What is the hidden score of each row? Scores go from 0 to 20, and 10 is about the middle. The score is a weighted sum of the row's numbers plus the product of two more (or one squared), each taken from its middle value.
[-0.6  0.6  1.4  1.3 -1.8 -1.3  1.6  0.7  1.4  0.2  0.5 -0.8 -1.4  0.3
 -0.2 -1. ] >> 12
[-1.4  0.7 -1.3  1.7  0.5 -1.2 -1.6 -1.6  2.3  0.4 -0.4  1.  -0.3  2.4
 -1.9  0.5] >> 13
[ 0.   0.3 -1.6 -0.2  0.9  0.2 -1.6 -1.   1.4  0.9 -0.7  0.3  0.4  1.6
  0.6  0.9] >> 16
[ 1.1  0.1  1.1 -0.1 -1.  -0.4  1.4  0.  -1.  -0.2  1.  -1.2 -0.3 -1.
  0.  -0.6] >> 6
[-1.6  0.  -0.8  0.5 -0.9 -0.4 -0.1  0.2  0.   1.4  0.3 -0.7  0.1  1.4
 -0.2 -0.3] >> 6
[ 0.7  0.  -1.5 -1.9  0.9  1.9 -0.4 -0.4 -1.2 -0.7  0.8  1.1  1.5 -1.1
  0.6  0.6] >> 11
[-0.5 -0.1  0.1  0.6  0.2 -0.3 -0.1 -0.3  0.3  1.2 -0.1 -0.1 -0.3 -0.2
 -0.4  0.4] >> 10
[-1.9  1.4 -1.3  2.  -0.2 -0.9 -1.1 -1.5  1.8  0.5 -0.1  0.3 -0.8  2.1
 -0.8  0.3] >> 9
[ 0.7 -0.2 -1.4 -0.2  1.3  0.9 -0.8 -0.5  0.3  1.1 -1.   0.9  0.4  1.
  0.2  1.3] >> 14
[ 1.7  0.8  1.  -0.3 -0.1  1.3  0.  -0.9 -0.5  1.3 -0.2  0.2 -0.5 -0.6
  1.   0. ] >> 16
[ 0.8 -0.6  0.6 -1.1  0.2  1.8  0.4  0.9 -2.1 -0.4  0.2  0.   0.3 -1.8
  0.2  0.2] >> 9
[-1.3  1.  -0.1  3.  -1.4 -1.6 -0.5  0.   1.3  0.1 -0.1 -1.  -1.6  1.2
  1.  -0.9] >> 5
[ 0.8 -0.3  1.2 -0.7  1.3  0.4  1.  -0.7 -0.7 -0.6  0.9 -0.1  1.1 -0.8
 -0.1 -0.1] >> 6
[-1.3  1.2 -2.3  1.6  0.7 -1.1 -1.6 -1.3  2.4  0.6 -0.4  1.4 -0.7  1.4
 -1.1  0.1] >> 11
[-1.2 -0.2 -0.1  0.4  0.1  0.1  0.6  1.1  0.1  0.4  0.9  1.1 -0.4 -0.2
 -0.2 -0.2] >> 5
[ 1.6  0.4 -0.4 -0.1  0.6  0.6 -0.8 -0.4  0.1 -1.1 -1.5  0.2  1.1 -0.2
  0.2  0.8] >> 12
[ 2.   0.3 -0.1 -1.8  1.3  2.3 -0.7 -0.2 -1.  -0.4 -0.8  0.1  2.2 -0.2
  0.   1.2] >> 9
[-0.2 -0.9  1.2  0.  -0.5 -0.1  0.8  0.4 -0.7  0.4 -0.3 -0.5  0.1 -1.6
 -0.6 -1.1] >> 9
[-0.9  0.2  0.1  1.4 -0.6 -1.3 -0.2 -1.3  0.9 -0.2  0.2  0.1 -0.6  0.8
  1.6  0. ] >> 8
[ 0.5  0.5  0.4  0.2  0.3 -0.1  2.4  0.2  0.  -0.7  0.8 -0.5  0.   0.2
 -0.2 -0.8] >> 8
[ 0.2  0.7 -0.8  0.1 -0.1  0.  -1.4 -0.8  0.7  0.2 -0.2  0.   0.7  0.4
 -0.6  1.7] >> 11
[ 1.8  0.9 -0.2 -1.2  0.4  0.9  0.2 -0.3 -0.3 -0.9 -0.6 -0.4  1.4 -0.5
  1.4  0.6] >> 10
[ 1.   0.2 -0.6  0.4  0.8  0.9 -1.2  0.6  0.1  0.4  0.2  0.3  0.6  0.2
  0.8 -0.5] >> 3
[-0.7 -0.3 -0.3 -0.1  0.3  0.6  1.1  0.2 -0.1  0.8  0.3  0.7 -0.1 -0.1
 -1.2  0. ] >> 8
[ 0.1 -0.6  1.6  0.8 -2.  -0.7  1.   1.3 -1.4 -0.7  0.2 -1.1 -0.5 -1.
  0.5 -1. ] >> 5
[-1.  -1.6 -0.8  0.4 -0.2  0.2 -0.5  0.5  0.9  0.3  0.1 -0.1 -0.8  0.4
 -0.8  0.4] >> 11
[ 0.5 -0.3  0.7 -1.2  0.9  1.1  1.4  1.2 -1.2 -0.1  0.3 -0.5  0.1 -1.2
  0.6  0.6] >> 7
[ 0.3 -0.3  0.3  0.3 -0.3  0.1  0.2  0.3 -0.7 -1.1 -0.4  0.1 -0.5 -0.8
  1.1 -0.7] >> 9
[ 0.5 -0.7  0.1 -0.5  0.7 -0.4 -1.1 -1.1  1.   0.3  0.4  0.8  0.8  0.9
 -0.7  0.7] >> 14
[ 0.8  0.1  0.  -0.6  0.5  0.4  0.  -0.6 -0.4 -0.9 -0.4  0.3  1.  -0.5
  0.2  0.5] >> 10
[ 1.5 -0.3  0.9 -0.6  0.   1.7  0.8 -0.7 -0.2  0.   0.2  0.8  1.2 -0.8
  0.9 -0.5] >> 8
[ 0.   0.   0.3  0.1 -0.2  0.1  0.   0.8 -0.1 -0.1 -0.3 -0.3  0.2  0.
  0.3 -0.6] >> 10
[-1.6  0.   1.4  0.6 -1.9 -1.1  1.3  0.7  0.4 -0.2  0.4 -0.8 -0.6 -0.7
  0.1 -1.1] >> 6
[-1.3 -0.1 -0.7  0.4 -0.5  0.6 -0.1 -0.3  0.3  1.  -2.  -0.5 -0.1 -0.1
  0.4  0.4] >> 3
[-0.3  0.  -2.3  0.   1.3  0.6 -2.1 -1.6  1.1  0.  -0.4  0.8  0.6  1.3
  0.   0.9] >> 12
[-0.2 -0.2  0.6 -0.1  0.2  0.   0.9  0.3 -1.1 -0.1  0.1 -1.2 -0.5 -0.1
  0.   0.2] >> 6
[-0.5 -0.8  0.6  0.3 -0.9 -0.4  0.7  0.8 -0.3  0.2  1.8  0.  -0.9  1.8
 -0.6 -0.1] >> 12
[-0.5  0.  -2.  -0.2  1.4  0.6 -1.5 -2.6  1.6  1.  -0.9  0.2  1.7  1.4
 -0.8  0.5] >> 8
[ 0.5  1.1 -0.4 -0.2  1.2  0.9 -1.7 -1.2  0.1  0.3 -0.4  0.8  0.5  0.
 -0.1  0.7] >> 9
[-2.   1.1 -0.5  2.  -0.9 -2.1 -0.8 -0.4  1.9  0.1  0.3 -0.8 -1.4  2.1
 -0.3 -1.2] >> 13
[ 0.7 -0.1 -0.6 -0.6  0.6  0.7 -0.4  0.6 -0.2 -0.2 -0.7  0.   0.6  0.3
  0.   0.4] >> 12
[ 0.  -0.4  0.6  0.3 -1.1 -0.2 -0.8  0.2  0.5  0.7  0.7  0.  -0.9  0.9
 -0.1  0. ] >> 15
[ 0.7  0.4  0.6 -0.1  1.2  0.5 -0.4 -0.3  0.4 -0.4 -1.1 -0.5  0.9 -0.1
 -0.2  0.4] >> 9
[ 0.4 -0.2 -0.9 -0.3  1.1  1.2 -0.8 -1.5  0.4 -1.4 -0.6  0.5  0.1  0.6
 -0.5  1. ] >> 9
[-1.8  0.4 -0.5  1.7 -1.1 -2.1 -0.2  0.4  1.8 -0.2 -0.8 -0.5 -1.9  1.1
 -1.6 -0.9] >> 15
[-1.1  1.3  2.9  1.3 -1.4 -1.8  0.9  0.3  1.   1.3  0.8 -0.9 -1.4  0.3
 -0.4 -2.1] >> 12
[ 1.1 -0.2 -0.2 -1.5  0.   0.7  0.1 -0.3 -0.3 -0.5 -1.  -1.1  1.  -0.4
  0.2  0.6] >> 3
[-1.7 -0.8 -0.4  0.2 -0.6 -0.4  2.3  1.9  0.1  0.5 -0.3 -0.6 -0.4 -2.2
 -0.1 -1.5] >> 6
[ 0.8 -0.8 -0.7  0.7 -0.2  0.1 -0.2  0.7  0.3  0.3 -0.8  0.7 -0.7  0.
  0.5  1. ] >> 11
[ 0.4 -0.5 -1.2 -0.1  1.8  0.2 -1.   0.2 -1.2  0.1 -0.8  0.6  0.   0.7
 -0.1  0.4] >> 8
[-0.5 -0.7  3.2 -0.2 -1.4 -0.5  3.5  1.4 -2.5 -0.5  0.2 -0.9 -1.  -2.5
  0.1 -0.5] >> 3
[ 1.2 -0.7  0.7 -1.9  1.1  1.8 -0.2 -0.1 -1.  -1.2 -1.3 -2.   1.  -1.1
  1.4  0.8] >> 2
[-1.   0.4 -0.5 -0.3  0.7  0.  -0.7 -1.1  2.1  0.2  0.2  0.8  0.9  0.2
 -0.3  0.2] >> 15
[ 1.3  0.2  1.7 -1.3 -0.2  0.5  1.7 -0.5 -1.1 -0.4  1.   0.   0.6 -0.7
 -0.1 -0.3] >> 6
[-1.8  0.3 -0.2  2.4 -1.  -1.9 -0.7  0.8  1.7  1.   0.  -0.2 -1.4  2.
 -0.4 -1. ] >> 9
[ 2.8 -0.3  0.  -1.2  2.3  1.  -0.3 -0.3  0.3 -0.9 -0.8  0.1  0.6 -0.1
  1.   1.1] >> 13
[-0.2 -0.4 -0.2 -0.2 -0.6  0.   1.4  0.6 -1.1 -0.1 -0.2 -0.5 -0.9 -0.8
  0.   0.1] >> 9
[ 1.   0.6  1.2 -0.6 -0.4  0.   0.9  0.2 -1.3 -0.4  0.6 -0.3  0.4 -1.7
 -0.1 -0.6] >> 9
[ 1.2  0.1  0.2 -1.   0.6  0.5 -0.2 -0.7 -0.2 -0.3  0.2  0.6  0.5  0.2
  1.3  0.2] >> 15
[ 0.1  0.2  1.1  1.2 -2.1 -1.4  1.9  1.1  0.2 -0.5 -0.1 -1.2 -1.4 -0.3
  0.  -2.6] >> 7
[ 1.7 -0.1  1.3 -0.7  0.   0.5  1.   0.  -1.5 -0.1 -0.2 -1.2  0.8 -1.1
  1.1 -0.5] >> 5
[ 0.4  0.  -0.5  0.2  0.7  0.8 -0.6 -0.8  0.1 -0.4 -0.3  0.7  0.4  0.3
  0.8 -0.2] >> 9
[ 0.1  0.3 -2.   0.5  1.2  0.7 -2.2 -1.   0.9  0.5 -0.7  0.8  1.4  1.2
 -0.8  0.7] >> 9
[ 0.2 -0.6 -0.5 -0.9  0.8  1.6  0.1  1.3 -1.4 -0.9 -1.1  0.6 -0.4 -1.1
  0.6  0. ] >> 12
[-0.7 -0.7 -0.3  0.3 -0.5  0.1  0.   0.3 -0.8  0.6 -0.8  0.  -1.  -0.6
  0.2  0.1] >> 19
[-1.  -0.6  0.2  0.6 -1.8 -0.8  0.   1.4 -0.2 -0.1 -0.3 -0.1 -0.4  0.
  0.  -0.9] >> 11
[ 0.  -0.8  1.  -0.7 -0.1 -0.1  0.8 -0.5  0.6 -0.1  0.   0.7  0.2  0.1
 -0.1 -1. ] >> 14
[ 0.6  0.   0.7  0.6 -1.1 -0.4  1.3  0.  -0.7  0.6  0.4 -0.6 -0.2 -1.7
 -0.1 -0.8] >> 8
[ 0.2  0.1  0.4 -0.3 -0.4 -0.4  0.7 -0.3 -0.3 -0.6  0.1 -0.3 -0.8 -0.6
 -0.1 -0.4] >> 12
[ 1.1 -0.7 -1.3 -1.9  2.5  1.7 -0.4 -0.3 -0.5 -0.7  0.2  1.   1.6  0.
 -0.2  0.6] >> 12
[-0.4 -1.9 -2.  -1.4  2.3  1.7 -1.8 -0.7  0.1  0.4  0.   1.4  1.7  0.6
 -0.4  1.3] >> 7
[-2.  -0.4 -0.7  0.2 -0.7 -0.2 -0.8 -0.4  0.4  1.1 -0.9  0.2 -0.4  0.7
 -0.3  0. ] >> 15
[-0.6 -0.9 -0.6 -0.9  1.1  0.9 -0.3  0.9 -0.6  0.7 -0.5  0.   0.1  0.
  0.6  1.1] >> 12
[-0.3  0.3 -1.8  0.1  1.3  0.4 -0.9 -0.9  1.1  0.6 -1.3  0.5  2.3  1.3
 -0.5  0.4] >> 13
[-0.6  0.1  1.6  0.5 -1.7 -1.1  1.   0.8 -1.1  0.2 -0.1 -0.5 -1.2 -0.1
  1.  -1.3] >> 13
[ 1.9 -0.4 -0.4 -2.3  1.5  2.6 -0.5 -0.5 -0.6 -0.8 -0.9  1.1  1.7 -0.4
  1.1  0.4] >> 13
[-1.3  0.3 -0.2  0.1  0.3  0.2  0.1  0.3  0.2  1.2  1.1  0.6 -1.3 -0.1
 -0.3 -0.2] >> 14
[-1.2  0.8 -0.1  0.  -0.5 -0.4  0.2  0.5  0.   1.3  0.4  0.1 -0.5 -0.1
 -0.6 -0.5] >> 14
[ 0.9  0.   0.3 -0.4  1.2  0.5  0.3 -0.2  0.  -1.2 -0.9 -0.2  1.3 -2.7
  0.8  0.7] >> 2
[-1.1 -0.6  0.2  0.3  0.2  0.4 -0.3  0.7 -0.7  0.8 -0.4 -1.3 -0.3 -0.3
 -0.5  0.4] >> 7
[-1.  -0.2  0.3 -0.1 -0.5 -0.4  1.   0.8 -0.5  0.9  0.9 -0.8  0.  -0.7
 -0.2 -0.9] >> 8
[-0.9 -0.3  0.   0.4 -0.6 -0.5  0.   0.7 -0.8  0.9 -0.2  0.  -0.9 -0.1
 -0.3 -1.9] >> 17
[-0.2  0.1  1.2  1.6 -1.9 -2.   0.5  0.8 -0.1 -0.1  0.4 -0.9 -1.5 -0.2
 -0.3 -0.9] >> 10
[ 0.  -0.2  0.8  0.4 -0.1 -0.4 -0.9  0.4 -0.2  0.5 -1.8 -0.1 -0.5  0.4
 -1.3  0.2] >> 14
[-0.2  0.6 -0.4  0.1 -0.2 -1.3 -0.2 -1.   0.6  0.1  1.  -0.1  0.1  0.7
  0.1 -0.7] >> 15
[-2.5 -0.1  0.1  1.6 -1.1 -1.7 -0.6 -0.3  2.5  0.9 -0.1 -0.8 -1.5  1.4
 -0.7 -0.9] >> 12
[ 0.6  1.1 -0.7 -0.9  1.4  1.8 -1.3 -1.   0.4 -0.2 -0.5  1.5  1.1  0.6
  0.4  0.8] >> 12
[ 0.4  0.2 -0.3 -0.4  0.7 -0.2 -0.7 -0.6  0.5 -0.5  0.  -0.1  0.4  0.
 -0.8  0.5] >> 13
[-0.3  1.  -1.8  0.1  1.4  0.4 -1.5 -1.2  1.  -0.1 -0.2  0.   1.4  1.3
 -0.8  0.8] >> 11
[ 0.1 -0.1  0.5 -0.7 -0.6  0.2  0.9  1.5 -0.4 -0.2 -3.5 -0.6 -1.2 -1.6
  0.4 -0.5] >> 11
[ 1.6 -0.9 -0.1  0.5 -0.1 -0.2  0.9  1.6 -0.4 -0.3  0.  -0.8 -1.3 -0.3
  0.7  0.3] >> 11
[-1.1 -0.6  1.2  0.9 -1.7 -1.6  0.5  0.4  0.1  0.1  1.2 -0.7 -1.1 -0.3
  0.6 -1. ] >> 10
[ 1.2  0.2  0.4 -0.8 -0.1  0.6  0.7  0.1 -0.3 -0.7 -0.4  0.3  0.9 -1.
  0.5 -0.4] >> 12
[-1.   1.2 -1.4  1.4 -0.4 -1.5 -1.7 -1.5  2.1 -0.1 -0.2  0.3  0.5  2.4
 -0.9  0.3] >> 19
[ 0.1 -0.6  0.7 -0.1 -0.5 -0.6  0.4 -0.6 -0.7  0.2  0.9 -0.6 -0.4 -0.7
  0.2 -0.2] >> 14
[ 1.9  0.9  0.4 -2.1  0.5  1.9  0.2  0.2 -2.1 -0.8 -0.1  1.5  1.  -1.5
  0.   0.8] >> 14
[-1.2 -1.  -0.7  0.2  0.   0.  -1.   0.4  0.5  1.   0.9 -0.4 -0.7  0.4
 -0.4  0.3] >> 10
[ 0.6 -0.4  1.   0.1 -1.  -0.1  0.   1.  -0.2  0.  -0.9 -0.9 -0.5 -0.5
  0.8  0. ] >> 11
[-0.3  0.3 -0.7 -0.8  1.2  0.4 -1.3 -0.5  0.7  0.2 -0.8  0.8  0.8  0.8
 -0.4  1.3] >> 13
[ 0.4 -0.5 -1.1 -0.1  0.4  0.6 -1.7 -2.1  0.7  0.1 -0.2  1.3  1.   0.6
 -0.3  0.8] >> 13
[ 0.   0.6 -0.3  0.5  0.3  0.2 -0.4 -0.5 -0.1 -0.4  0.4  0.1  0.3  0.4
  0.1  0.3] >> 7
[ 0.5  0.4 -1.6 -0.2  0.9  1.4 -1.4 -1.   1.5 -0.3 -0.9  0.6  0.8  0.7
  0.8  1. ] >> 13
[-1.3 -0.5  1.1  2.1 -1.5 -2.5  0.9  1.4  0.5  0.3  0.8  0.1 -1.6  0.1
 -0.6 -1.5] >> 4
[ 0.6 -0.2 -0.9 -1.6  1.8  1.3 -0.2 -0.9  0.   0.5  0.4  1.5  1.5 -0.6
 -0.2  2.3] >> 11
[-0.8  0.2 -0.5  0.5  1.3  0.1 -1.4 -1.   2.1  0.7  0.7  1.2  0.4  1.5
 -0.8  0.9] >> 7
[-1.  -0.2 -0.5 -0.3  0.1  0.5  0.1  0.6 -0.2  0.   0.4  0.2 -1.  -0.8
 -0.4 -0.1] >> 13
[-0.7  0.8 -1.   0.6  0.3 -0.4 -1.4 -1.   1.6 -0.2 -1.   0.3 -0.5  1.2
  0.   0.4] >> 14
[-0.7  0.1 -0.1  1.1 -0.7 -0.7  0.3  1.   0.4  0.4  0.5 -0.7 -1.   0.
 -1.5 -0.3] >> 9
[ 0.5 -0.1  1.3 -0.1 -0.3 -0.2  1.4  1.  -1.6 -0.5  0.7 -0.4 -0.8 -0.9
  0.9  0.7] >> 8
[-0.1 -0.5 -0.7  0.   0.1 -0.3  0.1  0.5  0.2  1.5 -0.4 -1.3 -1.   0.5
  0.3 -0.3] >> 16
[-0.9 -0.1  0.9  0.  -0.8 -0.8  0.7  0.9 -0.5  0.6  0.8  0.  -0.3 -0.3
 -0.3 -0.8] >> 11
[ 1.6 -0.7 -0.4 -1.3  1.8  2.5 -0.5 -0.4 -0.9 -0.4 -0.7  1.2  1.4 -0.6
  0.5  1.4] >> 8
[ 1.4  0.   0.3 -1.6  0.2  0.3  0.6  0.3 -1.  -0.7  0.4  0.6  1.5 -1.1
  0.4 -0.7] >> 15
[ 1.1 -1.5  1.2 -1.7 -0.1  1.2  1.5  1.3 -2.4 -0.5  1.2 -0.2  0.1 -3.1
 -1.6 -0.5] >> 11
[-1.3 -0.7  1.   0.5 -1.2 -0.5  0.6  1.4 -0.4  0.  -0.2 -0.7 -0.6 -0.4
 -0.1 -1. ] >> 7
[-0.1  0.8 -0.4 -0.1  0.5  0.2 -1.3 -0.5  0.8  0.8 -0.1  0.5  1.3  0.9
 -0.4  1.7] >> 10
[-0.8 -0.3  0.5  0.4 -0.2 -0.6  0.5  0.8 -0.5 -0.5  0.3 -0.1 -1.   0.
 -0.7 -1. ] >> 10
[-0.7 -0.3  2.1  0.1 -1.5  0.1  1.5  1.8 -1.2 -0.3  0.6  0.8 -0.5  0.1
  0.8 -0.7] >> 8
[-0.2 -0.1  1.3  0.3 -1.3 -1.   1.1  0.7 -0.4  1.3  0.2 -0.8 -1.4 -1.
 -0.2 -0.7] >> 17
[ 1.7  0.   0.2 -1.6  1.9  1.7  0.2  0.  -1.  -0.6  0.   0.9  1.8 -1.2
  0.2  0.9] >> 8
[-0.7 -1.  -0.5  1.8 -1.  -1.4  0.   0.8  0.9  0.1 -0.6 -0.5 -1.4  0.3
 -0.4 -0.7] >> 10
[ 0.4 -0.4  1.1  0.9 -0.9 -0.6  0.8  0.7  0.   0.   0.9 -0.8 -0.7 -0.9
 -0.6 -0.7] >> 8
[ 1.  -0.2  1.7  0.2 -1.4 -0.2  1.7  0.4 -1.7 -0.5  0.5 -0.8  0.3 -1.3
  0.7 -0.3] >> 3
[-0.4 -0.6 -1.7 -0.2  1.9  0.2 -1.2 -1.2  0.8  0.6  0.4  0.4  1.2  1.3
 -1.   1.6] >> 8
[ 0.4 -0.1 -0.6 -1.3  1.3  1.1 -0.6 -0.4 -0.4  0.   1.1  0.4  2.   0.2
 -0.1  0.9] >> 9
[ 0.3  0.3  2.6  0.6 -1.7 -0.9  1.6  2.1 -1.4  0.   1.2 -0.7 -0.3 -1.
  0.8 -2. ] >> 7
[-2.5  1.7 -2.3  1.4 -1.  -1.3 -1.4 -1.8  1.3  0.4 -0.4  0.5 -0.8  2.4
 -1.5  0.3] >> 9
[ 0.7  0.3 -1.9  0.   2.3  1.  -1.9 -0.4  0.5  0.1 -1.3  0.8  0.8  1.1
  0.   0.9] >> 6
[-0.8 -0.4  0.6 -1.6  1.2  0.8  0.6  0.5 -0.5 -1.   1.2  0.   0.5 -0.8
  0.  -0.9] >> 9
[-0.7  0.3  2.7  0.8 -0.5 -1.7  1.3  0.4 -0.1  0.   0.2 -0.6 -1.6  0.4
  0.2 -0.6] >> 10
[ 1.5  0.8  0.   2.6  0.5 -1.8 -0.2  0.1  0.6  0.7 -0.1 -0.9 -0.9  1.7
 -0.6 -0.2] >> 6
[-0.2  0.2  1.   0.3 -0.6  0.1  0.7 -0.5  0.2  1.2 -0.1 -0.6 -0.8 -0.4
  0.   0.6] >> 9
[-1.  -0.1  0.5  0.3 -0.9 -0.9  0.1  0.3 -0.1 -0.1  0.7 -0.1 -0.4  0.2
 -0.1 -0.8] >> 11
[ 1.4  0.4  1.  -0.9  0.2 -0.1  1.2  0.  -0.7 -0.8  0.3  0.2  0.8 -1.
  0.8  0. ] >> 12
[-0.1  0.4 -0.8  0.8 -0.1 -1.1  0.3 -0.5  0.3 -0.7 -0.2 -0.4 -0.9  0.1
 -0.5  0. ] >> 11
[-0.6  0.6 -0.2 -0.6  0.3  0.2 -0.5 -0.5  0.4 -0.5  1.6  0.   0.3  0.2
  0.2  0.6] >> 10
[ 0.5 -0.8  1.1 -0.5 -0.5 -0.4  1.6  0.7 -1.9 -0.2  0.1 -1.6  0.  -2.9
  1.  -1.1] >> 11
[ 1.4 -0.6 -0.1 -2.3  1.2  1.6 -1.5 -0.3 -1.4 -0.4 -0.1 -0.1  2.6  0.2
  0.6  0.7] >> 11
[-0.2 -0.3 -0.6 -1.7  1.2  2.  -0.8  0.3 -0.5 -0.2 -1.1 -0.1  0.7 -0.4
 -0.3  1.7] >> 9
[-1.4  0.5  0.5  1.3 -1.6 -2.4  1.4 -1.1  0.1  0.3  1.  -0.6 -1.1  0.3
 -1.  -2.5] >> 7
[-0.1 -0.7  0.4  0.  -0.5  0.2  0.7  1.3 -1.  -0.1 -0.2 -1.8 -0.6 -0.7
 -0.1 -0.4] >> 5
[ 0.8  0.7 -1.6 -0.2  0.6  0.6 -1.5 -2.5  1.1  0.5 -0.5  0.2  1.3  1.
 -0.3  1.3] >> 11
[ 0.8  0.5 -0.9 -0.3  0.6  0.5 -0.7  0.1  0.5  0.1  0.4  0.9  0.8  0.9
 -0.2  1.5] >> 14
[ 0.1  0.7 -0.4 -0.1  0.5  0.2 -0.3 -0.5 -0.9 -0.6 -0.5  0.4  0.6  0.6
  0.4 -0.4] >> 9
[ 0.3 -0.1  1.4 -0.2 -0.9 -1.3  1.   0.5 -0.7 -2.4  1.3 -0.7 -0.7 -0.1
 -0.1 -0.7] >> 13
[ 0.6  0.1 -0.2 -0.7  0.2  1.5  0.2  1.2 -1.4  0.   0.4  0.6 -0.1 -0.7
  0.8 -0.1] >> 10
[-0.4  0.  -1.2 -0.1  0.7  0.7 -0.8 -1.8  0.8 -0.2 -0.1  0.4  0.8  0.6
 -0.6  0.8] >> 8
[ 2.5  0.9 -0.9 -0.3  1.2  0.9 -0.9 -1.3  0.5 -0.8 -1.2  0.2  1.7  0.7
  0.4  1.2] >> 17
